(in the rows, 128 means zero)
Each named move below is a turn or a mirror, shown by a few rows before and after it. Which moves, in which order, take the first row of each later pair to the second? The first pair is answered.
F:
[121 159  92 123 115 135 101  95 117 140 146 163 157 166 157 119 101 177
 145 131  96 116  96 146 130 149 125 141 111 145 182 122 119 120 108 158
 116 131 143 132  80] |-> [113 157  91 108  98 138 104  93 111 146 143 150 157 166 161 128 106 153
 146 135  93 119 105 145 128 142 124 148 112 155 181 119 127 123 116 174
 130 120 148 126  79]
[118 171 119  85 121 118  85 138 110 144 138  99 137 122 141 156 113  61
 121 129 138 115 148 111 100 140 119 151 116 153 141 125 151 137 155 156
 123  79 134 103 108] |-> [149 166 130 150 174 101  83 151 122 123 166 141 142 128 123 123 110 155
 132  97 145 104 115 128 112 163 122 124 133 117 157 138 109 123 126  83
  67 122 124 133 113]
[129 164 120  91  99 143  97 163 107 122 111 161 145 127 141 184 109 123
  75  96 175 138 172 160 101 132 109 114  81 126 149 125 135 153 107 157
  98 140  98  99 136] |-> [138 167 122 109 114 145  99 169 107 117 118 174 143 125 134 174 111 149
  80  86 177 133 162 167 107 139 110 105  86 115 156 128 122 152  99 139
  84 152  95 106 136]
N:
[153 124 131 112 127 151 139 126 123 157 128 126 109 150  64 113 111 145
 155 136 172  98 128 116 139 104 133 159 137 124 107 117  86 117 184 126
 129 114 118  48 159] |-> [142 129 125  85 119 134 111 141 110 147 124  97 124 139  95 121 106 110
 129 145 149  90 163 116 118 104 116 195 142 126  99 115 133 152 178 123
 131  74 118  62 150]
[122 123 123 121 128 135 115  94 128 107 110 160 137 150 129 143 104 166
 123  98 136 182 129 117 129 144 108  76 118 110 166 117  88 145  97 141
 122 141 130 157 138] |-> [132 132 122 108 124 145 115  99 124 120 124 180 142 148  98 155 109 172
 125 113 145 166 133 122 133 137 111  75 116 117 158 105  86 132 126 141
 105 140 121 130 129]
[153 145 141 136 128 134 116 164 112 139 141 159 138 147  84 130 108 153
 130 119 155 111 129 142 141 127 120 129 121 126 147 120  87 125 164 101
  90 149 117  96 139] |-> [148 150 139 114 126 120  96 176  97 129 136 137 151 137 107 137 109 127
 109 126 138 103 160 144 123 126 105 155 126 126 143 116 125 147 164 100
  85 119 116 106 131]
A:
[108 133 129 129 181  95 118 155 155  95 160 173 105 111 157  88 118 100
 115  93  86 134 149 159 136 142 151  82 105  92 129 157 123 178  74 111
 121 130 137 135 118] |-> [120 141 120 115 183  98 112 168 145 103 168 183 111 102 134  96 132  95
 113 117  75 117 164 174 136 134 142  95 113  91 113 146 141 175  88 101
 107 115 132 120 111]
[138 118 146 127 141 142 142 121 108 144 119 159  98 144  62 119 123 117
 136 142 148 138 123 131 140 110 148 113 155 137 115 109 119 141 132 144
 143 134 137  96 165] |-> [137 115 153 131 144 143 141 120 106 138 118 146  96 147  67 117 110 120
 139 132 156 136 124 127 137 108 150 115 158 133 121 112 110 147 132 143
 151 132 142  98 174]
[145 129 120 110 114 141 110 127 112 143 148 115 123 130 108 138 119 114
 117 154 138  95 140 148 117 121 122 145 135 138 130 113 143 151 147 127
 122 100 121 113 129] |-> [122 117 135 134 112 139 115 107 128 130 135  93 115 144 139 130  98 123
 120 117 154 118 120 124 112 129 136 125 127 128 162 132 117 161 123 139
 146 118 138 140 148]
[ 97 122 144 147  95 147 101 148 139 120 100  74  87 120 133 114 143 113
 134 153 150 138  92 108 170  70 132  84 148  74 138 128 137 134 114 125
 154 148 126 105 167] |-> [100 128 135 134  84 146 111 145 142 131 106 115  97 105 116 114 167 112
 129 176 130 139  89 125 177  76 136  63 134  86 125 127 153 118 122 137
 142 159 121 102 142]
Now pairs of rows:
Between the rows of a pair lie two moves.
[131 105 123 161 137 125 148 131 126 125 123 117 100 116 127 102 130 130
 164 132 128 131 102 140 148 115 134 133 135 107 112 123 134 115  96 113
 162 124 127 148 136] |-> [137 112 121 157 140 133 150 136 122 133 128 124  97 116 106 107 129 139
 170 139 141 121 105 139 149 110 137 134 138 109 109 118 121 108 119 109
 149 124 125 126 140] : N then A
[146 130 146 115 148 177 114 132 102 122 155 124 154 159  67 185  72 166
 139  72 226  92 141 110 109 108 161 113 147 130 152 121  53  98 208 121
 108 191 133  26 134] |-> [113 129 143  88 112 190 125 106 111 135 133 121 154 157  85 201  77 114
 131  80 219 120 138  92 106 108 167  95 119 158 153 124  68  94 208 178
 147 194 144  20 123] : A then F
[151 147 128 118 165 114 100 136 122 111 138 147 142 159 132 130 133 171
 118 125 145 119 140 147 127 140 118 116 118 118 139 134 128 142 132 107
 109 129 134 129 128] |-> [130 145 125  89 132 123 103 123 117 113 114 116 141 156 152 149 126 111
 114 136 144 131 151 131 120 128 117 126 107 141 137 129 149 152 140 150
 145 109 141 116 130] : A then F
[142 130 148 143 154 125 125 144 155  82 106  86 103 143 195 133  93 144
 122  72 130 144 147 137 135 127 129 143 160 109 145 156 112 134  81 125
  95 140 141 144 152] |-> [128 130 136  97 107 157 149 124 157 121  92  82  92 143 168 163 100  83
 128 105 145 156 152 122 139 103 139 140 141 141 133 144 117 113 132 194
 136 126 148  92 152] : N then F
[ 95 128 119  88 139 162 149 117  96 150  76  91 153 128 117 147 125 105
 133 116 122 132 207 114 126  98 159 159 140 157 101 103 123 163 172 191
 128 124 169  58 165] |-> [115 114 137 170 204 135 141 126 109 115  99 117 151 134 131 100 120 215
 145  63 122 129 172 129 137 128 167 128 159 115 127 127  75 166 111 111
  83 172 167 117 176] : N then F
[110 126 136 133 135 133 102 147 133 107 128 108 140 139 192 119 137 142
 113  95 108 150 126 161 140 132 133  97 140 133 151 153 152 148  83 143
 116 133 114 162 137] |-> [145 140 118 120 138 148 111 159 123 132 150 162 141 133 121 127 163 158
 121 138 108 126 129 185 164 120 128  95 144 140 122 134 153 116 129 128
  83 133  96 122 122] : N then A
[128 154  66 125 127 127 128 155  92 169  80 152 104 120  90 149 134 106
 132 184 112 138 180 154  90 102 116 143 154 118  89 117 188 127 134 157
  92 108  97 112  91] |-> [131 133  93 196 174 108 116 155 103 134  85  98  88 150 125 118  88 173
 151 110 149 140 159 130  85 115 127 148 180  76 137 138 123 147  95 102
  88 122 112 148 140] : F then A
[145 114 115 101 117 127 120 140  92 121 116  91 123 112 137 140 121  78
 127 164 131 110 167 146 117 112 117 166 162 134 107 113 147 157 147 130
 145  87 124 112 135] |-> [120  99 135 143 113 142 157  95 133 123 109 113 105 135 144 126 112 115
 157 123 164 156 107 122 139 128 148  95 131 144 147 140  73 127 122 159
 173 156 143 127 154] : A then N
[114 123 124 135 132 134 131 123 146 142 134 186 157 132 124 136 126 158
 126 113 102 153  95 145 158 145 148  78 118 128 168 131 102 111 134 146
 128 178 150 133  79] |-> [143 128 118 114 149 134  94 167 107 138 146 115 152 139 110 155  95 139
 118 124 127 104 153 142 129 121 123 171 169 111 160 103 118 144 177  99
 107 104 138  91 107] : N then A
[ 89  90 123 117  99 131 153  82 131 142 107 106 133 130 122 142 123  86
 117 139 129 134 120 114 127 113 143 126 126 136 123 133 129 129 139 191
 157 121 130 121 123] |-> [140 101 119 145 149 122 143 114 125 139 140 167 142 124  72 121 143 165
 119 144 124 100 113 155 144 121 133 118 145 111 108 132 115 113 140 115
  85 145 108 126 109] : F then A
[ 88 125 165 107 111  91 136 144 126 148 127 150 135 126 130 178 135 184
 137 110 125 160 103  86 111 138 165  97 123 121 144 146 139 178 108 125
  75 148 126 128 117] |-> [ 77 125 165  95  95  95 142 134 129 155 118 139 130 122 138 188 136 154
 137 117 126 168 108  76 112 134 169  98 118 134 142 142 149 180 117 150
  96 139 133 120 120] : F then N
[155 145 121 159 140 136 111 143 140 109 138 124 131 105 130 112 133 151
 117 125 110 109 152 168 108 142 133 154 147 115 110 131 152 134  90  66
 100 117 115 170 138] |-> [125 129 123 159 113 141 134 115 151 107 106  90 113 106 167 113 124 109
 125 119 109 141 147 141 111 133 146 146 133 128 117 135 155 141  72 113
 162 112 135 179 150] : F then N
[188  89 136  94 107 152 155 133 113 112  88 148 117 114 158 139 161  61
 102 132  68 114 156 146 144 105 107 121  94 145  68 104 171 144 142 183
 180  97 145 149 103] |-> [231  94 146 152 167 136 149 154 116  98 125 205 122 120 116 116 166 168
 117 109  78  94 126 170 160 125 106  93 112 115  77 112 130 123 130 104
 106 139 129 167 100] : F then N
[127 130 123 109 115 160 161 109 136 147 137 155 119 125  99 127 135 119
 136 160 130 140 119 132 139 129 133 107 104 155 112 120 120 104 159 151
 143 143 121 106 129] |-> [145 135 130 137 152 139 136 129 132 129 158 170 133 124  98 114 134 169
 128 143 122 119 122 147 132 145 122 109 117 128 118 127 117 116 138 102
  96 150 115 128 122] : N then F
[ 91 105 116 136 126 109 147 117 154 120 119 112 127 125 150 109 135  68
 119 129  97 151 135 120 139 158 154 108 128 125 116 155 160 163 137 168
 150 118 150 130  91] |-> [101 104 113 138 137 109 136 134 142 116 124  87 122 125 148 112 124  68
 121 127 104 134 154 117 131 149 143 142 150 116 114 144 165 174 147 146
 145  90 145 119 105] : A then A
[109 103 111 125 132 149 155 115 101 140 121 144 109 105 104 124 190 108
 166 194 101 140 110 163 171 129 151 103 130 140  82 130 152 101 107 111
 157 148 147 176 122] |-> [119 107 109 129 140 147 150 120  98 138 131 156 114 104  94 124 188 126
 163 192  99 129 110 167 171 136 147 106 135 137  82 125 151 103 109  93
 138 152 142 174 119] : N then F
[108 144 144 109 123 137 103 142 134 137 148 133 147 141 155 154 103 104
 148 118 134 150 136 140 125 149 127 117 119 146 152 136 135 129 119 127
 112 132 145 128 136] |-> [104 146 141 111 124 130 101 144 133 134 146 133 152 136 159 148 107 101
 144 123 127 150 142 140 129 152 123 118 120 146 145 134 143 129 113 125
 111 129 144 137 130] : A then N
[143  88  85 110 143 154 148 121 123 154 116 113 105 143  71 157 101  93
 166 191 182 117 126 137 139  88 118 117 153 126 113  84 105  87 185 135
 175 115 107  62 158] |-> [137  73 108 161 167 143 155 110 142 134 115 103  97 158 101 132  79 144
 179 140 205 134  94 125 139 107 135  90 152 104 149 108  57  92 142 118
 176 150 121 100 182] : A then F
[141  78 118 145 141 112 129 134 117 117 121 164 129 181 116 120  98 180
 147 106 135 170 129  86 122  68 144  94 142 128 139  60 136 152 114 100
 127 108 132 171 148] |-> [125  87 105 106 103 121 138 121 117 136 108 179 137 172 110 136 118 129
 137 140 114 180 135  90 125  59 145  83 121 154 123  50 165 145 130 144
 146 100 132 155 128] : A then F
[130 126 109  79 113 134 157 116 103 134 132 115 127 106 163 146 162  73
 118 174 113 124 140 138 149 101 131 147 131 152  97  99 176 128 143 175
 190  75 134 105 101] |-> [105 114 122 101 108 133 168  93 125 124 118 107 119 115 192 134 150  82
 124 142 122 156 111 121 149 114 145 113 113 157 124 117 151 127 113 196
 215 105 149 136 111] : A then A
[147 126 105 144 129 118 146 118  95 110 136 116 140 133 103 156 107 114
 131  96 158  75 133 143 148 125 135 169 130 117 144 115  85 146 152 113
 107 128 128  84 156] |-> [134 121 110 146 130 107 136 117  92  97 126  94 142 128 136 151 105 102
 123  84 146  79 142 139 139 127 135 179 129 112 145 118 101 164 125 111
 119 117 135 105 153] : N then N
[112 162 127 162 152 145  87 146 141  91 160 118 111 154 133 169  99 179
 134  81 131 113 124 121 101 128 135 128 147  99 161 136 109 183 153 101
  95 152 119 103 122] |-> [ 69 162 121 123 101 161 105 115 155 107 133 121 113 150 155 186 112 114
 122 100 115 149 120 107 103 124 145 100 106 134 157 137 129 175 154 180
 144 158 133 102 106] : F then A
[123 133 132  94 132 136 159 108 110 140  99 123 126 149 157 124 133  99
 135 110 121 170 127  96 136 120 137 104 101 127 125 134 137 115  94 162
 156 143 132 131 119] |-> [142 131 128  92 148 136 145 131  87 137 107  88 116 151 148 129 116  89
 137 117 133 143 152  97 123 105 123 156 133 115 116 121 147 131 113 130
 149 103 127 111 135] : A then A
[137 106 127 160 157 110 118 134 134 111 122 141 141 113 141  93 147 140
 132 134  84 106 131 133 128 125 123 147 133 106 108 136 163 143  83  99
 122 121 105 171 119] |-> [116 104 121 123 116 129 134 113 137 131  99 121 133 110 144 113 149  77
 136 158  91 124 137 117 130 102 130 147 118 136 100 128 173 138 108 157
 170 106 114 145 123] : N then F
